Some points, one per row:
[-41 -46 -25  32  43 -67 -26  26   1 -16  15  58  -8 -63  72  43]
[ 35  77 -63 -43 -14  56  12 -31  39 -54  15 -27  -8  60 -70  15]
[ 54  11  41  -5 -42  75 -55 -12 -37 -54  34  21 -27  60 -70   5]
[-69 -17  41  51  15 -57 -26  35 -46  -6 -13  58   1 -53  72  15]
[-41 -64  22  -5  34 -29 -17  16 -18   3  72 -64  39 -53  62  43]
[ -3 -17 -16  42  24 -57  21   7 -46  60  34  49 -55 -72  72 -42]
[ 63  30  32 -24 -32  75  -7   7  39 -44  -4 -64 -55  51 -70   5]
[-59  21  22 -53 -14 -67  59   7 -46  31  62  -8  39 -34  72 -32]
[-31  -8 -25  51  43 -67  30 -50 -46  31  15  58  -8 -63  72  -4]
[ 63 -17  -6 -53 -14  28 -64 -59   1  41  34 -45  48 -34  15  62]
[-41 -55  50  70  -4 -48  12  45 -37 -72 -23  30  20 -16  62   5]
[-31 -17  13  42  34 -57   2 -12 -46  60  25  49 -55 -72  72  -4]
[ 35  -8 -25 -34 -42  75  12  45  58  13  -4 -64 -55  51 -70  15]
[ 44 -46 -16 -34  24  56 -36 -59  29   3  -4 -27  58  13 -70  62]
[  7   2  60 -15  34  56  49  26  67 -25 -51 -64 -46  13 -70 -42]
[ 16 -36  32  61 -51  28   2  54   1 -63 -32 -17  67 -25 -70  34]
[ 26  68 -16 -71 -23  75  49 -31 -65  31   6 -45  -8  51  15 -61]
[ 54 -17  69 -71 -14  46  21   7  29 -54  62  -8 -37 -44  25 -70]
[ -3 -55  13  32 -42 -20 -64 -50  48   3 -13  39  58  22 -32  62]
[-59 -27   3  51  71 -67  40 -50 -46  13  25  58  -8 -25  44 -23]
10 more points follow, each with its number after it:
[  7  68  69 -34  52 -67  -7  35  11 -25 -41  39 -65  22 -51 -13] 0
[ -3 -36   3  14 -14  28 -64 -31 -65 -54  62  49  67  32 -23  34] 1
[-12 -27  22 -53 -70  46  12 -40  29  50 -60 -27  67  60  15 -13] 2
[-50 -17  13  42  34 -38 -55 -69   1  22 -13  -8  48  60 -32  62] 3
[ 44  -8  13  -5 -32  75 -36 -59  29   3 -23 -55  20  51 -70  53] 4
[-59 -27 -16  23   5 -67  49  16 -27  50  34  58 -46 -53  72 -13] 5
[-69  49 -44 -34  52 -57  12  26  67  60  -4  30 -27 -53  15 -23] 6
[ 73   2  50 -62  15 -38 -17  63  39  22 -32   2 -18  32 -70 -61] 7
[ -3 -17 -72  61  52 -48  -7 -59 -46  31  43  21  11 -34  72  -4] 8
[ 16 -17 -35  42  52 -38  40 -50  -8   3 -13  58 -65 -72  72  15] 9
Which three of these numbered points are nearest to each point below, ignoring the direction in which the first points spread most? Their numbers follow each, nearest first.
[-41  -8 -53  51  43 -67  21 -59 -37   3  34  58  -8 -25  72  15] > 8 9 4
[ 26 -17   3 -15 -42  65 -45 -59  29  13  -4 -36  39  51 -70  62] > 4 3 8
[  7 -17  13 -34 -70  65   2  35  48  22 -41 -55  39  69 -60 -23] > 2 5 4
[ 35  58 -44 -15 -23  46 -64  26  67  60 -60 -36  11  -6 -51  -4] > 6 4 5
[ 44 -46 -25  32  15 -67  59 -59 -18  22  -4  58 -46 -34  72  -4] > 9 5 8
[ -3  68  13 -43 -23 -67 -45  54  39  22 -32  30   1  69 -13 -70] > 7 0 6
[-59  39  60  42   5 -67  -7  26  48 -35 -41  68  -8 -53  15 -32] > 0 7 6
[ 63 -36  69  42 -14  28   2 -31   1 -72 -23 -64  48  13 -51  24] > 4 1 3
[-22   2   3 -34 -42  18  59  73  58  31  43 -55 -74  22 -60 -23] > 5 6 7
[ 63 -36  13 -53   5  46 -26 -69  48  22 -23 -17  -8  32 -60  62] > 4 9 3
[-41 -55  -6 -15  15 -29 -64 -21 -56  22  53  58  30   3  72  34] > 1 4 8
[ 44  21  60 -43 -23  37   2  26  48 -63 -51 -36 -18  69 -70  -4] > 0 7 5
[ 54 -36  32 -15  -4  28 -55 -21  67  41 -32 -55   1  13 -70  53] > 4 3 5
[-31  30  -6 -24 -61  56  40  63  67 -16   6 -55 -46  41 -70   5] > 5 6 4
[-22 -46 -35  14  62 -38 -64 -59  20  31  -4   2  48  41 -13  62] > 3 4 8
[-41  30  69 -15  -4  18  68   7 -37 -72 -23  39 -55  51 -60  24] > 0 5 9
[-31   2 -16  32  62 -20  78 -40 -56   3  15  39 -74 -63  53  15] > 9 5 8
[ 44  39 -16 -62 -51  65 -26   7  67  13  -4 -27 -46  51 -70  15] > 5 6 4
[ 35 -36   3 -34  -4  46 -45 -59  48  13 -13 -27  58  22 -70  62] > 4 3 8
[-12  30  50  14 -51  75 -64 -40 -27 -35   6  -8  30  60 -60  34] > 1 4 3
[-31  58  13 -53  43 -38  40  63  67  -6 -60   2  20 -16 -70 -32] > 6 0 7
[-41  -8 -25  61  43 -67  12 -50 -65  22  34  49  -8 -34  72   5] > 8 4 5
[-69  11  69 -53  34 -20  68  16 -46 -63 -13  49 -37  22  44 -13] > 0 5 9
[-12  11 -44  32  24 -67 -55  -3  11 -25  43  58  67 -53  53 -42] > 8 1 4
[  7 -17 -35 -53  62 -67 -36  45  48  69 -60  30  20  -6  15 -23] > 7 6 5
[-41 -46 -25  14  24 -57  -7  35 -37  60  43  49  -8 -72  72  -4] > 5 8 4
[-31 -64 -44 -15  15   9 -55  -3 -56  31  53  58  20 -25  72  34] > 1 4 8
[ 35 -46  22 -43 -70 -10  49  54  67  -6 -60  11  58   3 -23 -42] > 2 7 5
[ -3  11 -44 -15 -61 -29 -45  63  39 -25  34  11  67  51 -70  15] > 1 5 4
[-69 -27  69 -24 -61  18  59  63  39  22  -4 -45 -55   3  34 -23] > 5 2 6
[ 63  11  13 -34 -42  75  49  26  29 -63 -13 -55  -8  51 -70 -32] > 5 9 4
[ 54  77  -6 -24 -61  37  68  45   1 -35  15 -45  20 -53 -13 -80] > 5 9 6
[-59   2 -35  14  52 -48  30   7  39  60 -13  30 -46 -72  72 -32] > 6 5 9
[-41 -55 -25  32  15 -29 -64 -50   1  41  25  -8  58 -16  72  43] > 4 3 8
[ 26 -27 -72  32  52 -57  12 -12  39  69 -23  11 -46 -53  62 -13] > 9 8 5
[-12  77 -63  42   5  37 -26 -21 -56 -72 -41  -8  48  60  25   5] > 8 4 1
[ 63  21  41 -24 -42  75  40   7  20 -54  -4 -64 -37  51 -70 -23] > 5 9 4
